B =
[[6.02, -3.24, 5.10, 7.61, -15.03, 2.63, 15.85, 0.66, -17.18, 8.33, -4.39, 9.38, 11.87],
 [-13.03, -7.92, -11.56, -9.76, -9.36, -13.08, -19.54, -11.97, -12.46, -14.26, -9.25, -11.03, -16.48],
 [-3.35, -2.70, -8.52, -2.35, -7.32, -4.86, -19.89, -5.54, -11.71, -14.52, -4.39, -6.54, -15.96]]
B[0, 0] -> 6.02
B[2, 11] -> -6.54
B[0, 6] -> 15.85
B[0, 5] -> 2.63
B[0, 10] -> -4.39
B[1] -> [-13.03, -7.92, -11.56, -9.76, -9.36, -13.08, -19.54, -11.97, -12.46, -14.26, -9.25, -11.03, -16.48]
B[2, 3] -> -2.35
B[:, 0] -> [6.02, -13.03, -3.35]
B[0] -> [6.02, -3.24, 5.10, 7.61, -15.03, 2.63, 15.85, 0.66, -17.18, 8.33, -4.39, 9.38, 11.87]
B[0, 11] -> 9.38
B[1, 6] -> -19.54
B[0, 8] -> -17.18
B[2, 4] -> -7.32
B[1, 9] -> -14.26
B[2] -> [-3.35, -2.70, -8.52, -2.35, -7.32, -4.86, -19.89, -5.54, -11.71, -14.52, -4.39, -6.54, -15.96]
B[2, 1] -> -2.70
B[1, 4] -> -9.36
B[:, 5] -> [2.63, -13.08, -4.86]
B[2, 8] -> -11.71
B[:, 10] -> [-4.39, -9.25, -4.39]
B[:, 11] -> [9.38, -11.03, -6.54]
B[1, 11] -> -11.03
B[:, 9] -> [8.33, -14.26, -14.52]
B[2, 9] -> -14.52
B[1, 3] -> -9.76
B[:, 6] -> [15.85, -19.54, -19.89]
B[0, 12] -> 11.87
B[0, 3] -> 7.61
B[1, 12] -> -16.48

data =
[[-.12 -.25 -.11  .06  .17]
 [-.14  .17 -.30  .08  .15]
 [-.80  .54 -.27 -.09  .08]
 [-.27  .35 -.12  .04  .21]
 [-.21  .13  .01  .17  .12]
 [-.48  .24 -.08  .53 -.43]
 [-.09  .13 -.05  .25  .19]
 [-.03 -.11 -.08 -.21  .33]
 [ .39 -.12  .00  .07  .19]
 [-.16  .11  .19 -.10  .32]
 [-.19  .12  .20 -.58  .18]]
Rows and columns are counted from 0.
(0, 0) => -.12
(2, 2) => -.27
(3, 1) => .35
(9, 3) => -.10
(7, 2) => -.08
(10, 4) => .18
(5, 4) => -.43
(6, 1) => .13
(10, 3) => -.58
(7, 1) => -.11
(8, 2) => .00
(9, 2) => .19
(6, 0) => -.09
(10, 1) => .12
(10, 2) => .20
(1, 2) => -.30
(2, 1) => .54
(9, 4) => .32
(0, 4) => .17
(1, 0) => -.14
(5, 1) => .24
(4, 3) => .17
(6, 4) => .19
(4, 4) => .12

X = |  .37 | -.15 |  .70 | -.20 |  .78 | -.07 | -.38 |
X[0] => .37
X[3] => -.20
X[6] => -.38
X[2] => .70

x = |  .16 |  .19 |  .68 | -.08 | -.61 | -.33 |  .21 | -.13 | -.23 |  .20 |
x[0]: .16
x[2]: .68
x[5]: -.33
x[1]: .19
x[3]: -.08
x[8]: -.23
x[4]: -.61
